0: [124 135 133 103 145 105 190  83 156  78 135 102 135 181 102 151 151  66
 102  73  69 127 106 145 123  94 114 145 132 176 102 153 101 168]
1: [ 76 114 129 164 159 107  97 137  99 105 147 121 150 122  57 137 130 139
 125 168 177  89 165 115 123 180 149 159  47  95 107 112  91 150]
2: [ 88  63  92 144 120 132  79 147 112 114 119 101 129 110 109  97 124 130
 151 153 127  36 149 147 119 130 163 161 108 153 123 116 106 122]
3: [102  56 115 100 118 103 119  96 110 150  55 204 122 170 107 118 171 105
 168 155 121  87 152 114 125 154 182  97 125 165 137  83 131 134]
4: [ 97 136 132 134  45 103 166 142  84 123 131 138 168  95 120  88 139  82
 148 152  94 170 121  70 174  82 190  92 135 159 126 206 186 158]
5: [101 184 171 132 132 193 196  95 104 130 105 139 191 139 175 162  54  78
 153 164 172  53 116 125 181 186 161  51 120 116 130 147 170 161]
6: [147  91 103 148 193 100 111 107 165 152  93 177 117  75 175  86 144 118
 130  80 105 152 207 143 204 123 108 148 100 137 110 123 135  84]
7: [151 147 124 170  72 129 124 130 139 164 115 143  98  82 173 163 122 173
 127 146  90 101 134 129  93 131 104 112  86 163 150 156  93 125]
8: [105 173 131 133 114 116 124 127 124 156 182 105 125 113 159 158 170 131
 140 146 151 141 215 130 116 117 112 140  67 109 118 125 133 106]
9: [ 75 141 109 138 137 132  95 128 112 104 140 124 147 134  90 106 128 127
  85 136 147 175 124 108 142 215 165 160 114 110 110 104 159 150]
10: [144 210  79 105 171  86 141 149 136 121 137 114 121 152 112 170 138 165
 110 150 152 123 165 154  98 173  96 168 127 110 153 111 103 172]
11: [158 189  91 206 192 124 155 100 141 165 100 178 195 151  84 147 159 160
 130 131  96 115  82  93 149 109 167 138 223 149 132 124  34 168]
12: [126 164 138 144 140 152 169 115  98 134 156 135 157  68 174 159  30 112
 143 153 151  65 134 139 173 164 174  67  71 102 134 152 160 151]
13: [145 156 126 168 132 112 137 114 126 122  98 104 140  78  81 160  90 145
 108 133  69 174 105 140 123  42 132 120 171 125 167 180 121 104]
14: [ 87 132 115 145 126 161 104  91 103  96 160 115 113 107  89 105  99 131
  86 139 141 157 130 100 160 203 159 136 110 107 108 120 169 128]
15: [112  77 100 131 155 123 199 140 150 129 194 115 148 179 147 125 125  90
  81 106 111  68  94 168  57  41 169 180 115 169 155 133  99  92]

[136 172 146  66 142 127 138 112 155 134  32 161 138 121  81 121  92 158
  89 145 123 130 131 105 138 111 141  57 142  93 173 170 138  86] 13 7
[127 105 148 125 133 156 138 102 137  98  89 116 173 145 105 130 100 136
 163  95  86 141 124 163 120  90 129 126 137 141 104 105 123 159] 0 13
[160 133 102 161 128 104 131 141 104 151 109 130  70 118 148 142 106 143
 165 120  93  59 116 171 172 148 107 144 161 160 153 139  80 121] 7 2
[133  60 153 201 126 107 131 102 158  69 128 106 104 169 157  72 145  69
 106 137 170  98  18 113 137 108 140  90 209 181 161 108 172 195] 0 2
[158 150 119 143 112 110 146  89 130 148 135 118 119  92 103 152  91 150
  83 112 122 185  70 155 131  52 128 145 172 101 154 175 138 105] 13 7
[119 146 158  69 101  88 145 153  88 166 139 139 142 105 127  77 101 158
 169 123 156  95 201 106 102 180 129  90 176  48 158 101 183  76] 8 14
[109 118 122 127 133 125 124 160 103 150 137 146 151 103 110 137 103 184
  69 131 171 140  91 113  84  53 134  83 170 103 168 159  63  98] 13 7
[131  89 102 168 157  88 139 124 126 176 185 144 104 131 189 113 111 104
 126 132 123 104 123 176  88  86 147 194 132 155 111 121  94 132] 15 2
[140 134 143 141 152 115  93 117 144 151  90 170 155 131 170 174 107  79
 140 138 111 137 122 156 114 139 168 112 131  97  97 165 136 107] 7 8
[144 177 163 122  76 134 111 109 156 116 125 141 142 124  83 141 157 190
 109 157 119 170  76 108 122 122 134 113 179 124 161 157  96 124] 13 7
[152 150 123 124 116 119 166 124 138 133 109 117 119  81 102 137  84 139
 100  97 149 186  93 158 123  58  84 126 167 127 158 156 152  74] 13 7
[126 120 136 125 122 138  82 160 130 160 136 107 115 129 147 135 136 112
 130 178 138 151 141 124 152 136 121 140  79 129 112 140 154 100] 8 14
[102 129 135 117 196 147 137 153 160 142 146 111 146 124 146 170  90 164
 119 154 189 148 109  62 103  72 132 112 145 107 180 142  81 110] 13 8
[ 78  87 156  84  99 158  83 109 172  91  68 100 136 163 142 109 116 121
 151 137 124  98 150  91 140  88 126 165 118 145 155 133 160 100] 2 3
[171 121 130 163 106 151  87 148 146 130 143 123 100 150 156 162 105 117
 136 119 108 113  96 174  72 183 157 142 133 117 141 104  95 149] 7 2
[130 117 137 118  99 186 158 132 137 104 148 107  88 162 131 116 196 147
 104  88 143 145 106 203  70 104 134 140 133 125 107 108  96 145] 0 15
[ 81 131 141 156 107 108  89 112 157 108 101 107 152  72  72 147  74 109
  75  86  95 174  89 164 159  82  93 160 109 107 117 145 172  62] 13 14
[158  57 158 106 162 123  98 145 139 109  98 220  83 139 130 120 205 113
 134 186 134 132 149 140 106 111 171  93  86 101 157 133  89 112] 3 2
[101 136 146 105  80 130 138 116 105 134 110 142  78  69 114  96 116 127
 154 136 122 165 151 110 163 140 156 108 113  61 136 126 175 118] 14 9
[152 105 164 107 110 122  94 151 137 149 103 122 116 128 152 178 122 135
 127 108 100 117  86 117 105 118  87 145 156 130 110 144 113  84] 7 13
[126 109 119 126 146 113 114 113 112 134  59 161 129 144 138  92 175  90
 121 120 121  95 165 105 108 158 179  98   0 172 138  92 139 125] 3 2
[ 99 174 184 133  90 126 167 115 163 128 111 155 150  92 114  83 102 103
 173 183 122 172 113  82 149  86 175  80 154 168 108 162 157 129] 4 13
[131 131 160 179  99  10  78 145 134 125 135 132 104 122 149 201 151 134
 143 108 117 125 101 137 136 138  82 143 173 139 126 134 138  77] 7 8
[110 119 130  90 116 123  96 162  87 174 134  89 180  77 122 161 126 151
 162 132 161 135 141  44 118 124  77 155 131  92 143 150 109 124] 8 1
[121  46 189 117 101 152  76 123 152 110 124 148  99 165 164 130 141  58
 125  86 117 150  99 150 132  72 160 152  80 153 115 167 191 122] 0 2
[125 133 147 180 128 121 127  88 140 136 153  88 147  99 140 116 129 129
 134 140 124 168 126 169 118  93 142 145 170 127  94 127 128 136] 13 8
[117 169 123 150 137  96 128  85 127 156 117  89 130 195 176 138 149 140
 225 129 151 145 127 106  74  98 121 106 139 165 160  62 134 116] 8 7
[148  68 190 137 149 106  84 137 155 158  90 206  87 128 116 154 211 119
 109 128 126 146 120  98 123  96 166  58  87 138 108 154 108  98] 3 7
[151 123 118 146 154 134 159 104 131 141 150 162 104 149 136  71  36 122
  95 152 161 120 135 191 183 140 202 112 131 159 139 174 103 189] 12 14
[140  95  97 158 161 123 133 119 163 116 118 169 129  83 171  92 149 135
 167 239  54 145 194 139 192 119 130 142  91 145 130 121 137  79] 6 8
[189 121 104 100 152 106 147 137 120 143 148 151  56 147 126 153 162 135
 106 120 103 115 151 172  70 154 107 157 132 138 153 119 106 134] 10 7
